In the rows, 128 means zero.
The rows of R fall into 3 groups, and each row is roughly a mix of its group's hidden directions.
R:
[[147  93  96  97 126 184 161 113 142 110 166 139]
 [110 184 168 138 112  90 134 139  79 153 131 123]
 [159 176 167 135 114  82 135 131 116 141  77 132]
 [ 73 124 153 152 122 134 142 150  82 134 151  79]
 [140 155 159 158  98 142  63 146 133 129 169 131]
 [150 197 135 126 147 133  99 128 108 149 127 180]
 [113 155 177 115 119  96 107 166  80 158 148 121]
 [183 131 126 102 180 144 147  91 157 149 124 146]
 [152 176 154 185 116 142 101 111 116 132  95 154]
 [158 103 161  60 135 153 139 151 126 130 127 168]
 [139 142  90 174 134 177 105 129 125 176 155 111]
 [113 141 115 152 140 212 143 134 107 123 105 106]
 [148 114 150 137 142 149  86  92 150  96 188 117]
 [ 92 153 120 135  83 155 176 155  94 132  96 125]
 [140  59 129 106 159 159 166 109 139 119 109 149]
 [108  91 112  90 121 122 156 116 169  71 156 119]
 [113  81  91  95 140 110 172 105 169 102 126 120]
 [117  95 127 128 141 112 141  67 171  82 151 130]
 [113  86 100 109  99 136 187 124 153 107 161 106]
 [115  61 138 111 139 113  99 150 155 120  91 163]
 [ 72 139 108 122  67 132 152 139 148 102 102 115]
 [133 187 159 120 128  73 110 157 136 161 111 129]
 [134 170 144 149 114 100 110 152  80 176 106 154]
 [145 152 107 128 111 195 158 119 100 133 174 135]
 [172 150 160 162 146 138  80 114 165 151 151 138]
 [104 135 121 164  74 147  83 144 109 100 164 117]
 [177 184  91 126 130 140 102  93 146 130 154 135]
 [120 166  69 144 137 146 144 135 121 144 145  68]
 [139 171 148 100 127 165 184 121 113 115  97 159]
 [156 106  90  74 143 133 167 106 141 114  98 160]
 [151 164 100 105 122 144 135  96 184 128 167 158]
 [110  86 150 173 125 180 113 124 113 116 170 106]
 [179 183 125 156 113 178 134 107 113 130 141 125]
 [131  70 137 105 123 118 164 103 172  97 126  95]
 [ 75 102 110 127 138  76 137 146 141 135  75 131]
 [147 168 169 154 122 151  80 134  94 140 167 123]
 [189 165 127  89 146 120 114 117 161 145 120 165]
 [133  86 156  84 163 118 172 138 135 143  88 149]
 [133 135 146 141 149  74  66 148  95 146 131 148]
 [ 96 161 125 150  80  88 105 159 103 157 104 137]
 [ 75  70 141 125 113 119 158 158 106 112  99 124]
 [137  69 123 108 149 133 110 104 179  91 154 123]
 [111  64 132 186 149 155 135 103 139 120 130 113]
 [143  89 151  95 135  59 123 112 158 104 142 133]
 [118 170 126 116 117 189 182 130 110 118 101 142]
 [156 137 172  99 132  95 108 158 159 149  98 170]
 [ 96 134 171 143 141  73  73 142 119 135 135 109]
 [126  85 113 112 132 190 121 122 132 113 186 143]
 [156  85 108 119 147 119 120 107 192  96  99 120]
 [168 127 166 135 176 160 108  94 144 131  86 116]
 [133  77 180 119 146 106 142 124 117 106  80 100]
 [148 179 115 107 149 121  93 113 150 123 165 180]
 [ 84 103 128 121 150 139 187 128  86 132 129  87]
 [ 78 133 110 177 139 102 154 116 110 136 120  76]
 [161 154 168 155 141 104  74 102 148 110 140  99]
 [156 125 103  77 152 105 164 114 150 131  83 159]
 [122  62 106  93 120 152 160 126 124  95 106 155]
 [117 116 108  87 118 113 164 182 110 160  85 135]
 [118 177  89 119  85 143 112 131  92 107 168 109]
 [120 166 117 154 134 105  54 146 111 151 139 149]
 [166  89 127 136 117 177  93 112 155 103 148 165]
 [118 192 115  99 130 126 103 124 145 100 144 183]
 [167 133 167 154 117 174  98 101 126 111 141 173]
 [ 99 100 154 128 101 118 170 151  92 117  77 103]
 [ 63 134  88 154 140  91 139 138 127 143  92 110]
 [120 140  75  93  93  89 139 137 130 102  87 152]
 [156 123  64 152 129 137 120  78 161 104 120 142]
 [ 91 103 150 116 114  78 143 169 128 129  76 141]
 [109 166 109  98 113  93  98 126 160  97 157 171]
 [135 155 107 184 132 138 138  67 156 100 111 129]
 [120 108 117 126 150 115 122  83 167  91 178  90]
 [ 89  68  98 118 155 132 104 127 160 109 158 110]
 [ 82  82  95 168 130 135 160 107 113 107 118  97]
 [127 101 155 162 106 121 142 136 106 167  73  87]
 [130 115 202 127 123 111  79 134 114 126 138 165]
 [113 153 147 113 102 118 157 167  76 165 103 157]
 [ 80  98 102 162  88 140 123 145 136 129 112  76]
 [122 141 152 189 135 143  59 125 125 129 115 147]
 [104  85 136 128 101 124 188 155  88 124 112 100]
 [145 157 126 148 136 136 128  73 143 100 183  91]
 [ 60 106  90 140 138 106 132 158 125 147  89 130]
 [141  85 122 123 147 158 100 100 165  94 179 118]
 [ 98 127 128 154  85 141 121 119 162 134  69  87]
 [135 185 113 116 149 123  92 135 115 127 164 184]
 [107  80 129 141  84 112 175 144 116 142 111  86]
 [123  81 145 106 105 125 193 116 144 105 105  99]
 [ 76  87 159 136 143 109 169 151 106 138 103 103]
 [151 203 156 117 141 112 108 136 124 165 152 114]
 [ 75 165 127 157 120  81 153 126 101 146  95 132]
 [104  71  93 104 149 115 143 109 174  99 140 113]
 [164 102 177 131 134  70 118 114 130 158  94 121]
 [127 140 144 142 107 173 180 129 105 149  73 109]
 [144 164 144 114 167 102  67 121 131 115 137 171]
 [131 122 125  58 124 101 160 152 125 125  86 160]
 [105 137 105 168 109 192 143 142 109 150 105  95]]
One row of each group comes first, with its name. Which group is each row after those in?
[154 128 142 156 143 186 102 103 127 132 186 114] : <89>
[128 181 167 142 110 132 138 105  84 132 180 129] : <101>
[144 179 109 139 165 161  77 124 126 139 155 158] : <52>

[139 148 127 131 147  77  71 143 108 146 163 163] : <52>
[179  86 149 130 173 150 136  91 152 137 127 102] : <52>
[152 185  91 149 116 136 178 112 122 138  97 108] : <101>
[106 154  73 133  71 130 110 130 104  91 145 120] : <89>
[153 144 160 148 132 164  71 123 116 124 183 119] : <101>
[155  93 117  82 168 142 175 104 141 130 102 151] : <89>
[ 93 149 129 160 119 116  88 170  72 143 106 130] : <52>
[144 156 174 110 110 107 169 126 106 141  74 152] : <52>
[168 109 159 124 157 169 156  89 153 128  92 106] : <52>
